In the rows, zero is written as 128.
One turn sends every row of this set to another row. A few are shown first. Where does it send the rows asked after them?
Fened: [122 128 133  91  99  97 156  75 107 115 157 132 117 106 130 123 110]
ded: [170 130 105 119 114 100 140 121 106 128 138 128 130 106 127 114 118]
rigop: [135 119 122 116 116 116 114  59 107 118 142 137 109 107 135 129 116]
nep: [115 124 126 127  93 118 142  99 108  94 146 119  92  99 148  93  95]
Nobag: [120 105 127  99  99 113 148 121 124 109 141 125 103 138 140 130 127]
zam: [131 140 113 149 108 132 137  78 103 116 141 131 136  97 114 129 107]
fumo: [136 125 144  80 110  98 146 133 111 115 160 131 107  99 141 132  90]
nudu: [121 131 142 103  98 137 158 113 114 114 179 148  99 101 140 131 141]
tuf: [119 107 163 118 110 129 138 109 123 100 138 132  94 100 142 160 102]
lam: [129 113 149 112  84 123 166 140 123 119 142 129 101 104 128 143 105]
fugig: [128 128 133 130  99 168 109  91 100 124 150 125 114 103 135 146 110]
lizat: [139 120 131 143 135 124 130  96 130  97 143 114 104 136 141 125 105]
Kinom: [128 129 136 162 111 147 139 111 114 111 149 143 122  92 124 153 126]
Voges: [118 122 156 135 127 139 132  90 100 110 164 153  93 100 146 135 130]
puf: [136 140 133  94  83 144 163 111 110 134 155 136 112  94 113 135 106]
keve: [122 105 114 139 117 123 124 104 112 102 146 133  84 132 149 119 122]
vuki: [116 108 147 153 108 130 126 107 103 106 145 120 101 112 142 156  88]
Zim: [124 116 121 165 106 123 135 114 114 104 123 121 125 113 129 124 115]
bita: [148 136 134 136 125 120 127  65 128 104 160 126 114 100 140 121 111]
Lagu: [166 118 125  85 109 107 144 126 105 119 148 121 124  93 130 138  94]
dov: [138 135 129  80 100 113 141 135 111 117 171 131 105  91 145 107 103]
nofa: [130 126 125 105  74 110 163 115 112 124 138 118 111 101 124 104  96]
gopuz: [140 124 128 113 127 166 127 148 100 112 155 129 103 103 139 133 107]
fal: [140 135 152 141 134 154 128  99 127 105 161 131 105 111 146 124 130]
zik: [134 137 112  97  98 163 126  84 117 113 153 134 101 104 127 135 108]
lebip: [127 123 115 151  87 126 116  87 101 110 157 115 106  95 146 115  95]
Kob: [149 127 135 130 112 107 105 153 102 116 152 146 113 106 138 141 111]
Gevos: [146 135 135 115 111 125 128 101  95 113 163 130 119  56 142 108  97]
Fak: [145 139 127 121 111  95 106 127  84 121 143 135 127 107 132 113  96]
fir: [116 126 132 160  98 102 139  79 118 122 151 135 111 107 137 138 116]
Vuda: [163 140 142 116 129 119 149 119  94 135 151 146 135  90 124 136 121]
fotok: [147 103 118 114 121 101 127 120 111 103 134 115 111 102 135 141  75]
lolas: [154 130 149  98 110 118 155 137  91 118 164 128 119  75 141 120 104]
Vavu: [151 153 126 120 117 120 114 126  85 125 171 155 120  97 126 136 103]
rava: [117 136 129 151  93 142 128  90 113 131 151 136 114 112 138 119 139]
dogez: [157 124 117  97 109 129 151 154  98 114 158 119 110 106 137 120 104]
mef: [141 130 131  68 108 125 135 138 113 122 157 133 110 110 136 130 103]
Lepu: [114 124 130 146 112 132 135  93 114 129 138 133 114 138 127 151 120]
satok: [157 127 131 139 126 109 157 152 103 118 152 139 113 107 136 125 121]

dogez goes to lolas
vuki goes to fugig
Vuda goes to ded
And these:
lizat goes to fal
dov goes to fumo
fir goes to Lepu
nofa goes to lam
Kinom goes to zam
Fened goes to Nobag
Vavu goes to Fak
fotok goes to gopuz
keve goes to Voges
zik goes to nep

One turn sends every row of this set to another row. A few are shown first. Where does it send the rows asked after them?
kosa: [ 95 120 134 140 161 139 118 110 155 132 150 158 123 138 126 157]
vev: [141 144 112 134 145 134 113 109 149 118 137 101 108 114 125 161]
ruf: [139 140 131 120 135 125 109 101 149 124 138 107 113 105 142 168]
Sus: [133 138 111 149 144 140 131 108 155 116 144 125 102 157 132 153]
luv: [102 118 160 129 151 130 118 107 169 140 154 156 129 131 143 149]
vone: [142 129 152 119 113 124 115 110 151 134 147 137 121 136 171 151]
govo: [118 129 123 106 139 148 130 149 151 155 147 131 131 141  94 131]
reruf: [ 80 130 139 113 132 130 116 111 177 137 139 105 118 139 122 147]
sebu: [161 142 113 135 144 141 115 126 148 126 143 104 115 116 117 143]
tisuz: [119 147 113  79 136 166 127 122 140 147 141 138 134 132 128 128]
Bel: [121 135 134 134 129 126 121  93 158 118 142 127 105 144 158 165]
kimef: [161 134 115 142 138 147 131 135 147 130 150 136 117 155 127 133]
von: [107 118 122 152 156 149 108 131 149 137 152 154 130 145 120 140]
Bavat: [ 96 133 122 117 149 143 134 124 170 140 143 114 117 146  94 140]
zekup: [122 114 140 148 146 145 101 142 158 146 156 150 140 141 131 121]
ruzo: [107 142 115  87 119 160 101 121 141 145 137 126 138 131 148 126]
memuk: [ 98 145 122 101 121 155 100 109 164 135 136 104 132 138 151 117]
zabul: [ 91 123 150  99 112 128 100 126 162 152 141 117 132 129 139 142]
Zaz: [167 129 141 124 119 136 121 135 144 142 152 144 128 141 152 132]
vipuz: [116 122 140  94 115 140 109 151 145 162 146 132 141 131 122 131]
ler: [105 150 125 101 140 156 125 103 180 132 140 104 125 140 133 113]
nuve: [118 151 119  88 148 163 142 111 165 140 143 125 127 137 120 120]
pevo: [157 137 142 111 127 126 109 115 148 134 143 113 123 100 145 154]
pilo: [172 138 131 121 134 135 113 131 147 137 146 112 125 107 130 139]
rali: [120 113 163 134 143 134 109 126 171 147 157 152 140 131 145 126]

reruf goes to govo
tisuz goes to memuk
Zaz goes to Bel
And these:
sebu goes to pevo
von goes to rali

One turn sends every row of this set to another row. A few are shown first. Where does it send the rows asked after them?
vopu: [ 94 173 151 121 113 130 143 130 103 111 136 144 114 138 154 128]
Fik: [123 175 148 140  80 133 153 138 103 118 111 155 148 160 146 129]
kozuk: [137 157 122 121 118 130 130 120 132 134 137 160 164 140 166 105]
novis: [123 148 141 146  78 146 127 153  97 126 129 111 153 135 124 110]
dob: [142 134 146 136 115 142 148 130 110  98 101 137 114 152 165 124]
Bepon: [112 160 143 119 127 128 105 118  97 131 118 129 135 144 165 128]
ruve: [134 128 127 127 102 117 107 143 119 106 123 129 159 159 165 108]
Mub: [122 147 141 107  91 126 131 108 114 136 143 136 125 123 122 110]
dero: [141 157 157 137 120 151 137 172 151 118 131 143 152 139 143 130]
rinov: [116 133 115 143 102 142 155 130 124 108 120 117 141 116 122 124]
mib: [107 160 130 119 122 134 121 153 130  80 132 124 123 129 137 133]
fona: [147 157 173 111  93 136 125 162  98 126 132 138 151 137 153 133]
Tul: [103 143 124 134 130 125 101 139 142 113 110 142 144 131 145 122]
Viz: [141 144 162 130 100 167 117 132 140 107 119 138 141 145 121 106]
fike: [132 156 136 143 102 160 129 122 152 136 132 132 128 127 127 108]
likog: [126 166 126 136 140 135 131 171 120 134 142 148 122 154 142 110]
rege: [129 136 133 125  92 153 130 157  82 135 137 141 144 122 145 104]
rosid: [122 169 137 140 119 141 135 126 107 113 108 133 182 146 151 128]
lubu: [142 140 147 117 128 126 140 150 134 130 142 134 112 158 163 135]
lop: [141 145 123 127 102 132 132 128 109 131 144  99 122 160 134 119]
nin: [127 129 143 126 116 117 152 159 114 103 107 130 137 143 141 157]
Sokug: [138 148 135 117 105 140 130 158  84 121 127 155 132 111 165 109]
suk: [144 160 171 121 108 144 117 144 129  88 116 145 147 147 128 111]
Kuveg: [130 119 133 137 112 157 153 124 104 103 108 123 122 138 148 124]
seru: [129 151 116 129 132 143 126 154 116 142 147 127 121 163 125 115]
suzor: [155 148 117 109  95 133 108 156 129  97 131 126 123 140 157 125]
fad: [125 151 151 104 115 123 142 144 120 134 121 164 136 108 139 147]
sidiv: [134 162 125 111 124 112 140 141 115 112 112 159 143 143 107 132]
Lim: [153 167 114 129  84 137 133 150 137 130 121 165 142 142 149 122]
Lunon: [126 150 130 103 112 127 139 119 114 123 125 150 144 139  97 126]

ruve goes to kozuk
nin goes to lubu
And these:
suk goes to Sokug
Mub goes to rinov
Fik goes to vopu
Kuveg goes to seru

One turn sends every row of this set to another row. A few are shown first. Where does it send the rows asked after them?
vifo: [119 130 140 106 129 121 149 149 153 118 113 167 145]
Zit: [ 92 124 147 135 126 103 148 138 120 112 154 159 141]
vel: [102 108 155 113 127 106 146 114 161 116 124 143 142]
gata: [ 98 104 125 106 136 141 116 156 142 105 134 141 126]
ziz: [117 144 136 128 127 146 104 130 124 132 121 116 155]
dek: [132 135 113 142 133 112 120 137 123 128 133 172 157]
Tokik: [119 123 141 142 153 155 114 136 118 109 132 153 114]
vug: [132 113 145 141 148 137  90 119 131 134 127 149 119]
mevu: [ 99 108 132 132 135  98 135 101 144 128 125 139 158]
rus: [127 138 139 127 144 125  86 131 106 115 130 135 139]
Der: [109 121 128 135 127 132 102 120 140 156 141 116 128]
leti: [107 128 145 115 134 148 118 155 135 133 135 117 115]
mir: [136 120 137 138 148 130  88 112 136 134 125 150 121]
bovip: [106 108 132 120 132  88 123 111 153 134 126 133 152]
zazof: [116 148 149 135 121  89 130 127 138 135 131 146 163]
nozur: [101  98 121 118 141 101 142 116 138 109 133 159 139]
gol: [133 131 138 114 149 143 102 151 129 126 123 139 115]
tuke: [122 163 134 112 126 135 126 140 156 130 137 149 157]
gosun: [ 97 111 149 135 147 154 135 113 119 126 124 135 123]
lonir: [103 113 142  94 150 125 125 129 135 126 120 133 106]
lif: [117 155 137 132 138 112 114 131 122 111 165 162 145]
lut: [105 134 136 138 138 143 101 145 128 129 109 114 148]
Vit: [126 144 123 129 134  93 127 131 131 130 122 163 165]
medam: [123 147 160 130 111 102 121 141 145 142 138 140 153]
poba: [102 153 163 126 125 127 137 133 149 110 156 152 142]
dagi: [114 129 143 139 150 124  86 143 112 115 117 131 135]
sur: [ 92 112 157 145 140 143 111 144 138 102 120 134 129]
Petid: [114 107 136 114 144  87 124 108 150 123 114 146 147]
Dav: [ 95 108 159 135 130 148 119 135 142  95 136 145 129]
kefi: [109 110 143  98 152 131 119 133 123 128 120 133 108]
Gifi: [107 123 139 118 126 103 147 143 165 119 125 164 151]
nabib: [112 155 141 125 139 142 157 122 135 122 144 150 150]
fida: [ 92 112 144 135 149 147 139 105 124 118 125 141 119]
gatiz: [133 124 119 125 131 106 116 108 148 140 115 144 163]
nubez: [ 98 120 139 136 130  95 144 136 143 110 143 171 148]
fosan: [119 141 117 120 127 126 127 146 151 139 168 147 143]
tabaz: [123 150 142  98 150 110 134 139 127 115 152 154 129]
Zil: [135 145 152 138 138 126 118 127 153 117 157 171 136]
revo: [111 114 130 131 131 141 103 130 136 154 138 119 127]
bup: [114 106 134 135 142  95 123  99 149 123 118 153 155]
dera: [120 125 142 137 127  87 109 104 131 133 140 137 153]
rupek: [ 93 108 129 121 145 137 107 160 136 108 118 133 126]
Dudi: [113 144 114 107 143 126 132 146 139 110 149 170 143]
vuta: [105 132 145 150 135 154 117 135 118 130 145 124 127]

Dav goes to rus
vifo goes to medam
And these:
nozur goes to gatiz
Tokik goes to gol
nabib goes to Zil
lonir goes to Der
lut goes to sur
Vit goes to Gifi
Dudi goes to tuke
bovip goes to mevu
revo goes to gosun

One turn sends every row of this set to another row. A few are shown first. Where does it send the rows asked after them?
talut: [116 164 155 131 134  97 165 135 136 109 131 114]
fim: [132 164 130 142 136  82 136 120 135 140 124 130]
Bulo: [153 114 138 147 121 103 139 115 138 141 113 140]
benan: [147 115 145 156 128 102 137 113 141 141 107 142]
bupaz: [140 119 139 140 175 117 149 113 111 123 139 106]
Vutun: [133  94 127 143 135 107 144 121 129  95 121 119]
dubu: [138 142 128 130 129  86 135 122 143  87 138 114]
domir: [130 117 114 139 137  97 136 140 147 149 142 125]
Gek: [118 114 137 120 145 111 153  89 134 133 153 141]
fubam: [126 116 158 148 141  98 158 118 151 118 159 166]
Fota: [135 158 146 153 166 116 157 124 141 111 122 153]
volo: [134 117 137 145 170 117 140 109 108 125 140 110]
gib: [135 138 150 144 146 110 158 123 128  78 117 115]
Liviz: [124 142 130 128 120  81 159 143 151 129 152 131]
tupe: [127 123 136 128 159 108 154 121 118 155 151 115]
deros: [153 118 152 138 151  83 144 129 124 120 154  98]
beb: [141 136 122 134 136  86 139 118 136  82 140 117]
kesad: [139 117 168 117 128 105 162  97 145 132 141 127]
ganil: [130 122 143 143 178 105 150 121 139 111 169 142]
Savat: [129 131 143 175 124  87 140 145 128 132 135 137]
fodo: [147 144 151 135 139 118 160 143 135 137 137  99]
miku: [136 122 145 181 135  95 135 132 117 127 130 121]
teru: [129 168 130 141 143  81 142 115 134 132 119 132]
fip: [106 160 154 124 143  97 162 110 135 121 131 110]
sosi: [134 124 128 119 132 129 146 126 153 132 129 113]
dok: [108 119 137 123 142 103 151  89 134 132 152 141]
sef: [144 119 162 110 132 103 162 104 140 137 139 121]
Reg: [126 119 134 136 171 106 148 111 138 124 170 146]
Buvu: [122 108 145 166 123  82 144 116 132 119 135 155]
zibe: [136 138 168 168 147 100 160 134 142 117 127 157]
tobib: [121 128 141 127 106 109 162 101 137 105 137 142]
kerep: [150 130 143 146 114  98 161 154 142 110 141 118]
zukek: [118 161 162 160 136  78 159 125 131 117 128 138]
Koso: [141 108 133 139 142 120 149 135 127  95 126 106]
zeful: [134 136 147 139 141 117 157 115 122  81 117 116]
supi: [135 157 151 147 166 120 159 129 139 101 116 138]
Befib: [140 128 162 163 153 109 162 127 145 122 128 165]
nofo: [150 119 153 141 156  84 146 120 120 121 162 103]
gizir: [130 115 163 141 157 107 166 117 151 118 158 160]
fenem: [118 116 131 125 110 110 153 111 145 125 145 149]
zot: [124 112 141 166 126  87 142 114 136 130 140 158]
firo: [125 132 140 143 156  87 161 118 108 155 148 120]
Genev: [133 140 127 146 174 119 144 122 142  92 143 140]
gavil: [122 159 163 159 140  81 164 125 120 117 126 134]
Fiti: [137 130 124 139 179 125 143 120 134 100 139 133]

sosi goes to fodo
supi goes to zibe
benan goes to kesad
And these:
tupe goes to Koso
Vutun goes to fip
dok goes to volo
Gek goes to bupaz
Fota goes to Befib
dubu goes to fim

